One vector is turned by the same rotation once a step. Each row is the vector after some number of steps, and that number follows the row.
The counts run from 0 to 293.
[127 142 133 129 129 129 126 100 109 134 183  68 153 104 172 147 133  74
 121 154 113 145 115  86 169  94 125 112 112  91 161 165 129 160 132 143
 110 155 110 109 146 143 148 182 133  85 154  97 138 142 153 137] | 227
[ 93 155 121 139 118 109 107 160 173 129  94 158 114 102 139 146 125 122
 115 114  98 120 160 146  78 144 107 152 122 138  66 115 135 139  96 102
 170 120 170  89 122  55 133 107  87  85 142 128 140 118 114 158] | 170
[155  79 124 155  79  97 106 136 109 137 136 119 140 105  92 151  95 136
 102 186 119 153 124 145 132 105 104 112 101 157  88 133 132 149 142 126
 151 135  68 118  95  93 107 105  88 158 130 115 120 167 130 102] | 64
[143 139 139 166 133 139 172 187 108 173 138 144 137 128 143 110 114 120
 114  98 109 134 142 159  93 136 110 135 103 163  62 138 127 115 160 152
 120 108 104 200 162 136  96 101 122 136 155 113 174 154 139 133] | 92
[102 149  87 107 119 137 116 156 119 163 107  70 127 136 136 145 112 129
 160  87 107  71 115 114  73 170  96  94 142 121 139 112  66 107 156 115
 132 144 124 118 127 102 128 124 156 112 133 147 173 121 124 112] | 122
[141 158  96 184 127 119 101  76 163 148 105 118 146 116 114 133 133 118
 137 188 101 110 133 129 156 108 141 153 141 128 135 153 132 136 116 124
 143  98 124 156 117  89 157  88 100 167 143  98 159 174  75  93] | 261
[106 186  89 113 123 153 152 117 149  82 100 109 134 161 161 146 163 115
 144 105 118 106  94  95  81 139 122 102 165 128 107 121 141 151 143 141
  86 129 141 144 120  92 155 112 117 121 161 120 140 130  79 169] | 208
[ 98 178  96 101 113 156 156 110  91 124 135 180 103 131 125 113 106 160
  85 172 134 147 114 133 129 118 120 152  94 108 108 144 130 149 112 166
 118  94  97 136 133 173 146 129 143 159 180 109 130 124 187 155] | 50
[117 148 127 122 146  88 100 136 183 106 122 133 152  89 156 126 124 116
 155 114 102 138 165 151 110 119 120 172 120 120  95 142 124 119 115  96
 154 106 169 133 136  52 148 103  83  89 170 124 137 168  89 140] | 175
[122 106 162 184  76 147 154 173 122 160 111 193 108 152 129 109  80 151
 124 159 142 126 150 100 113 181 146 148  97 141 126  74 137 100 126 106
 126 102 144 109 149 177 145 150 132 139 167 135 125 126 155 122] | 83
[147 127 110 147 121 122 128 155 129 154 135 106 149 161 128 129 116 119
 143 124 103 114 134 145 102 151 113 111 129 163  74 141 100 109 162 141
 112 109 108 215 124 106 104  81 123 145 147 115 184 194  86 117] | 96
[117 122 116 182 114 120 162 112 115 164  89  99 130 123  89 129 116 159
  98 153 119 134 147 122 103  85 113 125 136 131 117 177 142 144  97 120
 114 132  93 117  88  56 167  85  93 165 156 132 134 120 125 119] | 251
[133 125 157 149 100 124 126 146 180 103 134 135 140 123 180 156 136  90
 139  98 110 123 116  86 110 151 134 110 116 125 132  73 150 128 146 114
 115 157 159  54 145 117 143 174 111  57 133 132 126 114  90 142] | 196
[120 140 122 147  94 122  98 150 147 157 119 145 144 148 143 147 108 117
 109 128 100 126 133 132 112 175 115 104 119 151  90 106  89  90 148 113
 127 100 107 168 136 104 138 120 119 106 171 111 185 200 100 122] | 95
[ 92 144 143 130 106 138 106 130 177 136 148 156 133 149 183 131 154 132
  78  84  95 146 110 112 137 164 151 125 136 126 102 129  93 112 123 137
  82 127 141  82 170  78 154 123 110 122 154 135 173  94 102 160] | 9
[113 145 120 106 125 132 106  95 158  90 132 123 136 172 159 153 157 133
  70 101 111 170  74 151 126 119 116  92 141 148  84 128 122 132 140 172
  76 113  87 143 140  80 125  95 128 141 127 136 149 145  81 160] | 16
[118 171 135 125 151 127 164 123 117  97 138 134  90 161 145 123 165  83
  78 124 161 142 121 104 123  93 131 103 154 131  93 155 163 171 105 168
  53 139 146 164 117 162 131 139 127 120 150 114 133 125 127 194] | 215
[103 159 150 114 136 137 130 116 158 123 173 144 138 143 193 120 153 131
  88  86  96 177 109 147 151 131 139 137 118 125 103 151 108 125 140 171
  89 102 110 121 200 113 125 144 128 123 168 133 163 117 135 162] | 13
[165  95 112 159 100 135 150 133 111 115  81 131 153 147  97 141  94 145
 164 180 131 118 106 131  85 140 117 134 112 138 141  75 154 133 178 125
 159  98 101 146  97 140 110 105 119 196 119 134 104 152 110  93] | 75
[191 149 129 191 137 135 125 106 145 151 114 137 125 135  95 120 150 102
 112 197 126 115 132 129 157 100 143 148 135 162 127 132 175 164 140 160
 142 134 127 149 118 158  91 102 119 173  84 113 137 141 120  96] | 268
[124 145 129  85 123 135  80  95 146  90 180 152 135 153 161 130 152 105
 102 159 141 152  88 112 197 135 147 133 126 111 151 126 108 153 133 176
  97 122 138 115 156 175 126 169 145 144 142 110 131 124 127 149] | 24
[113 146 103  80 170 111 107 157 115 145 130  89  84 145  84  83 132 125
 125 117 167  84 147 154  90 117 107 134 161 141 101 169  86 144 101 148
 100 131 154 185  95 122  92  86 156 152 121 142 120 126 148 143] | 134
[147 174 144 154 149 162 161 114 148 156  98 153 108 185 137  97 143 149
  94 106 128 129 119 140 114 154 133 146 147 159 119 115 144  96 134 178
  87  88 109 178 174 158 119 113 167 170 123 137 163 117 116 130] | 290
[168  97 186 146 136 120 176 155 145  92 161 104 157 120 151 120 152  84
 164  96 131 142 135 113 115 110 151 147 110 142 127 106 186 162 162 146
 119 156 161 118 148 149  98 152 116 100 121 130 103  76 109 156] | 194
[ 98 142  91  85 140 133 112 126 108 132  80 102  83 184 102 127 113 144
 123  96 149  87 121 130  52 153  71  95 163 145 129 124  81 111 113 112
 113 114 122 148 102 116 125 105 164 121 117 158 134 133 138 143] | 128
[123 139  93  98 128  91  67 146 139 145 134  85 106 105 105 152 145  89
 118 144 109 104 129 151 117 106  80 115 135 144  95 146  97 158 116 119
 161 172 130 112 105  89  76  98 142  82  78 127 133 155 150 115] | 144
[114 140 119 128 114 119 112  69 119 107 114  88 147 130 148 147 110 116
 136 174 127 136 104  83 149  93 109 115 125  84 196 125 141 142 118 116
 104 126  91  71 128 159 177 193 134 114 147 134 112 138 141 123] | 233
[147 174  79  99 153 123 108 118 145 108  76 113 113 123 105 147 141 122
 164 154 124 102 115 150  79 122  81 137 136 139 139  89 149 155 134 119
 190 135 144 102  99 128  94 109 142 113  74 138 107 123 130 112] | 155
[106 125 111  90 149 136 131 140 105 153 113  47 136 155 107 115 103 149
 163  74 131  87 122 137  52 141  88 106 147 130 136 135  84 116 154 132
 116 129  99 159 128 100 110 113 158 129 127 151 142 125 128 118] | 123
[103 114 101 112  74 128 114 147 113 127 166  95 153 103 151 152 119 129
 134 142 101 109  88  95 137 137 146 125 116  81 150 121  88 159 156 147
 116 159 111  49 134  87 146 139 114 151 146 124 141  82 133 116] | 36
[105 146 149 176 117 141 181 118 105 177 103 140 102 116 125 111 109 145
  74 153 133 156 149 106 121  98 120 150 106 116 127 166 170 145  78 129
 109 125 104  81 131 138 173 148 120 132 148 137 133  93 186 135] | 248
[104 133 109 110 126 118 125 115 135  77 125 115 129 159 125 108 147 111
 122 116 158 107 121  84 110 128 143 113 176 110 110 154 115 165 106 124
  47 126 163 156  93  95 169 124 102 143 181 115 128 132  71 171] | 213
[142 109 126  84 144 119 102  94 133  60 167 102 145 171 117 116 146 126
 119 140 154 169  76 145 154 103 135 111 151 134 128 131 123 162 151 177
  84 108 100 172 129 127 106 110 129 179 122 133 109 114  88 135] | 22
[105 124 132 124  95 103 102 121 133  95 130 126 110 161 134 140 145  96
  75 135 143 136 127  80 139 118 121  81 165 126 111 142 106 152  86 120
  54 161 150 106  84 101 171 142 107 102 154 119 117 148 100 174] | 218
[124 104 111 111  76 119  75 128 129 109 164 115 131 150 130 165 143 128
  90 163 129 121  67  90 148 140 144  88 139 122 134  92 101 167 137 150
 100 170 125  45 119 109 124 126 134 155 113 126 124  90 122 132] | 31
[141 113 151 131 111 116  71 160 127 161 157 132 110 149 134 131 116  89
 129 147 138 102 133  98 146 182 133 103 129 137 149  85  94  95 149 123
 117 162 162 123 144 198 105 175 165  97 112 123 151 152 148 112] | 110
[170 119 108 156 113 135 142 136 112 131 136 105 173 109 120 141  96 131
 170 190  96 130 107 155 118 110 119 149  83 139 130 117 156 142 191 151
 185 125  83 162 119 135  97 100 117 169 133 106 124 161 124  92] | 70
[160 128 135 132 130 123  98 133 120 132 127 133 115 190 110 129 127 103
 116 140 138 128 123 140 114 146 104  93 148 187 106  97 117 113 162 131
 108 122 107 214 118 165  83 109 161 140 109 126 147 204  98 116] | 102
